One vector is turned by the same rotation once a tick. Each row is the vector after some number of ticks, and that number follows the row.
The counts run from 0 to 1098.
[-14 -21  -5   3 -14  17  29  22  -9   1  34  -4 -31  -2  17 -16  -6 -29
 -19  45 -22 -28 -47  23 -11  -9 -16  -7 -27  18   3 -18  31 -59   1  -9
   9  22  -7  26 -17  12  -4  32  31 -36  17   3  -9  17  36   4  18] | 362
[ -4  -7   9  15   5  26  34  19   8  33   1   3 -13  -1  23 -14 -15  -9
   7  27 -40   7 -31  37   2  -7   3 -23  -9 -17  -6   1  37 -37  -1 -15
  -7  10 -18  40 -27  -7 -18  56  36 -36   1 -19  -6   1  25  -8 -44] | 35
[-16   6   3 -27  -9  22  29  43  -1  30  11  12 -26  24  29  -6 -12  11
  -5   4 -16  -3 -36  25  -9 -35   0   2 -22 -19  18 -26  17 -29 -18  -2
   0   6  10  48 -40  15   5  33  47 -37  -9  -4 -13  -4  47   0 -19] | 210
[-35 -17  -3   2 -13  22   2   3   6   8   5  10 -36   2 -16  15 -11  -8
 -34  14  12 -11 -29  20  -9  16  57   1  12 -33 -23 -15   9  -3 -69   7
  15 -12 -18  50   3  16 -25  45  15 -19  24  11 -24 -12 -34  13 -21] | 194
[  2 -10   0 -24 -12  47 -15 -11  17 -15   1   4 -13  19  -3  32   2 -39
 -16 -25  17 -40  15   5  46  13 -19   2 -22 -39  -5 -31  10 -29 -42  19
  -8  -8 -48  -3 -25  23  -1   8  -5 -23 -12  34   1  23  19 -33  33] | 274
[  0  -8 -24 -27 -12  44  52  18 -11   8  10  -2 -23  30   1  -3 -14   2
 -10  25   4   3 -20  48   5 -13  -1  11  45 -34   9 -31  11 -11 -33 -13
   6  11   6  28 -51  -4  -3  25 -13 -18 -24  32  12  32  29 -14   4] | 201
[-29  11  23  -4 -12  41   2  50 -11  -6   2  -8  -9  11 -23  17   2   1
  21  24  15 -16 -19  20 -11 -19  10   3  38   5  34 -43  12  -7 -55   9
  -6   8   6  39 -11  14   8  46  45 -27  11  13 -31  -3   0  15 -15] | 565
[  2 -34  12  16 -13  52  12   2   0 -27  32  -3  -3  15  -5   6   8  -3
   2  39  28 -15 -11  50   0  -1 -16 -16  38 -14 -10   4  55 -27 -11  33
  25  32 -26  32 -28   5  -6  40   7 -32  18  -6  -7  19  -2   4  18] | 204
[-24  11   4  -5   3  28  13  27  43 -18  10   0  -3  10 -27   7  -4  -2
  23  16  -3 -29 -47  59  -2  25 -15   0   2   0  17   2   1 -32 -22 -30
   6 -14  -4  48 -16  -5  -8  29  34 -14 -30 -17  -3  -2  57  20 -14] | 236
[ 13   3   8 -25  12  41  12  32 -12  31  -6   6  -6  14  17   0   2  12
  19  10  -2  12  -6  58   1 -30  -7  -9  25 -18  13  18  32 -17 -26  11
  -7  18 -19  54 -43  10  20  53  10   3 -10 -10  11   5  41 -30 -14] | 913
[ 22 -15   0  -3 -12  36  35   8  -8 -11  34  -5 -54 -15 -12   3  -2 -37
 -14   5  25  -9  42 -16  33 -10   1   8   7  -8 -16 -33   7 -25 -25  11
   4   7  -6 -10 -24  21 -32  42   5 -44  29  29   2  24  -8 -33  38] | 147
[-20  -5   9   1 -38  28  -4 -27  45   4  11  20 -10   8 -13  -5 -17 -15
  16 -26  -7 -42  -8  22  22   1 -11 -15 -21  12  -3  -6  43 -37 -21  26
  -3  -3 -63   8 -14   7   4  15   9 -48  -5 -20  -5  -4  33   6 -32] | 462
[ -4  -5 -10   0 -12  16  27  30  -7 -18  22  -5 -50 -14 -19   6 -17  -3
 -26  41  16 -22  10   6   6  -2  19  23  30 -12   9 -39  -5 -16 -51  -7
   4  -8   7  33   4  33 -24  61  16 -20  37  19  -5  -4 -39  15   1] | 875
[ -5  33 -10 -10 -34  22   5  11   1  11   9  15 -40  11  16 -24 -10  30
 -44  11  12   3 -27  28   0  -8  20  -5  15 -16 -18  38  19  -5 -17  14
  20   4 -39  32   5  16  -6  55  40 -25  22   4 -20 -10 -16 -37   9] | 709
[-29   2  20 -11  -3  21  12  25   9  13  21   7 -25  12  -5 -10   5  14
  13  26   2  -8 -65  45 -35   4  16   1   0  -2  -4   2  31 -12 -43  -5
  12   6 -14  74 -12  27  12  19  30 -19 -12  -8 -14  -3  35   7 -13] | 385
[ 13 -21 -20 -23 -20  38   3  -4  22   0  16  17 -27  -7 -29 -31 -14 -14
 -18   3  39 -15   9  64  42 -10   2  -1  17  -1  -5  24  15 -23 -14  14
   6  11 -35  10 -19  -3 -18  28 -28   1  -8 -25  13  25  45 -11  14] | 506
[-18   3  18  -7   3  32   5  30   4   9  -1  -8 -10   3 -13   8  -2  18
  32  26   0   5 -24  57 -17 -13   8  -3  44  -5  12   8  28   0 -45   3
 -13   9 -18  71  -9  11   6  47  28  -7   1 -19  -9  -8  17  -7 -42] | 739
[-13 -21 -30   2 -22  31  19  32  14  15 -10  19 -10  -4   8   5   0 -48
 -30  28  -9 -19   0  61  31 -18   4 -13   6 -25  30 -24  34 -46  -7  -6
   5  -1   4  39 -31 -21 -21  47   4  -5   5 -37  -3   3  17  19 -27] | 720
[  0 -20  -9 -14 -13  20  20  16  10 -16  23  -1 -71 -14 -25  27 -10   6
  17  -8  11 -14  20  13  -4   9  12   9  29  -3   2 -26  -3   2 -66 -18
   1 -29   0  46 -25  43  -4  13 -28 -11   1  21  20   0  -2 -22   6] | 298
[ -3  24  -8 -31 -33  39   2  29   6 -19  11   8 -65   4 -14  27   4  15
   0 -26  30 -13  42  17  32  -1  11   3  34 -17   3 -18  -8  -1 -56  14
   1 -20 -13  17 -25  33   6  32 -11 -20  -1  26   7  -7 -26 -51  22] | 124
[-14  38  22   3  -5  21 -16  15  20  12  -8   1 -17  10   4   0 -13  15
  14  -6 -13 -24 -16   5  11  12 -11 -21 -17   1   0  24  16 -10 -25  11
 -10 -17 -56  21  17  27  -1  58  62 -26  17   7  -8 -24  -1 -38 -26] | 613
[-17  -5  -7 -10 -14  27  -3  15  -1  11  -2   3 -43   0 -15   5  -2  15
 -26  20  22  -1 -57  54  -5  22  37  -5  23 -30 -24  25  18  15 -55  -9
  27  -6 -26  61 -16  13  -2  25 -20   5   2   9  -2  16   3 -13   0] | 23
[-34   9   3   2 -33  15  -4 -14  33 -19  26  18 -23 -12 -35 -26 -19  -9
 -24  22  31 -27 -22  28  10 -10  22   7   8   4  -5 -12   3 -24 -31  34
  -2  20 -24  23  22   1 -15  48  49 -37  23 -25 -37  -4   0  24  -5] | 867
[ -8  10  10  11   5  46 -29  36   6  19 -17   3 -13   8   8  27  30 -50
 -28 -11  12  -5 -15   7  34  25  20 -26 -31 -33 -15 -13   6 -18 -22  -1
   0   0 -15   4 -12  -3 -23  41  50 -28  23   9 -26  11   3  -8  14] | 924
[ 21  -7  -3  26 -18  35  -9  23   6  -2  -7   5 -48 -22  -7  16   6 -34
  -7 -13   7 -17  46   4  35  25   6 -30  -1  -7 -20   9  28 -13 -23   4
   9 -10 -33  -1 -12  22 -27  45  -5 -28  36   7  10  -5 -22 -46   6] | 474
[-17   9 -21 -10  -4  40  27  24  15  -9   5  -4 -20  22 -15   7  -2  25
   7  28  12  -6 -43  61 -17  28  17  -5  58 -26   4  21   8   7 -40 -18
  18   0  -6  53 -28   4 -12  21  -7 -16 -16  13   1  14  14 -15   5] | 909
[ 18   3  -4 -38  11  55  10  55 -19  24 -15  -6 -26  13  -4  17  13  20
  -3 -11  14  16  -2  34   5 -14  -9  -1  26 -22   5  12  30   0 -42   2
   7  -8  -3  40 -34  20  -4  45 -14  17  -4  25  11  15  26 -29  -1] | 49
[ 16   6  -1 -13 -18  25  16   3   8  -7  13  14 -40   1 -28 -20 -15  21
 -18  -3  39   8  28  18  25  -4   7   3  34 -11 -22  11  29 -11 -23  37
  16  -3 -33   9   3  14 -29  63  13 -32  28   1  -8 -12 -34 -26   2] | 858
[ 16  11   4 -14  33  34  -4  45  -3  30 -12 -13 -19  -6  11  37  -1 -19
  12   1 -30   7  13  16  17  -2 -13  10 -11 -15  18 -15   3 -18 -43 -32
 -24 -18  -1  52  -7   5 -18  69  32   4   3   8  11  -1  25 -18 -25] | 241
[ 14  10  -5 -10  -2  32  -9  30   9   2 -11  -6 -19  15 -14   4   0  36
  13 -18   8 -12  -7  19   0  32 -23 -22  11   1  -6  49  48  -8 -29  10
  24 -29 -54  38   7  38 -19  53   2   3  10  24  12 -12  -4 -31 -23] | 783
[ 14 -17   1  -8   4  33  47  18  23  -2   8  13  -3  37   9  -5 -10  29
   6   1  -2  13 -15  55   0  30 -18  -8   9 -47 -20  23  30 -29  -8   0
  31  -9 -22  40 -43   9 -24  33  18 -37 -20   2  14  -2  23 -18  -5] | 227
[  5 -17 -24 -15  -9  28  42  14  -7  23  14 -10 -29 -22   0  -8 -26 -50
 -25  33 -25 -13   4  21  37 -35  -8  15  -1  -6  20 -48  -7 -42 -18 -23
 -22  -4  16  16 -21 -13 -26  48   3 -13   5   9   1  24  29  -4   2] | 873
[  9  -5  -5  -3  16  15  25  23  14  -5 -10 -10 -18   2 -10  28 -19  17
  15  -5  -5   1  14  20   7  40  -7   8  19 -34 -10   3   9  -6 -52 -20
  -1 -47 -16  47   6  30 -34  58   6 -14   6  26  18 -20 -25 -15 -42] | 953
[ 15 -26  17  18   7  35  44  -7  15 -17  19  -2   9  35  -2   4  -1   4
  10  12  19  11 -14  24   5  25 -15 -16  22 -44 -32  10  44 -33  -9  19
  27   7 -26  10 -35   1 -39  42  22 -55   7  21  -5  13 -10 -16   3] | 226
[ -6  15  -9 -34 -17  19 -17  11  22  27 -22  10 -32  15 -11  27  -8   2
 -19 -47   0 -18   3   6  33  19  17  -4  -3 -33  -4  -6   3   9 -65 -13
  -7 -43 -46  33  -4  22 -13  27 -13   1  -7  25   2  -7  -5 -20 -26] | 272
[ 17 -36   3 -27  11  33  49  -5  14  -2  11 -17   1  30 -11  -4  -6  13
  11  -2  11 -12 -22  14   0  27 -39   6 -14 -21 -16  -2  39 -34 -29  -4
  19 -27 -24  24 -30  22 -27  24 -13 -33 -10  58  16  15  37   5  -2] | 74
[-12  13   1 -15  -8  16   0  19   0  18  18  -1 -82 -27  -7  17 -12 -28
  -4 -26 -18 -10  -5 -14  21   7  32  -1 -31  -4 -10 -28 -20  -1 -65 -29
 -16 -19  -8  29 -11  30  -1  21   6 -14   1  18  -4  10  10 -39   7] | 1001
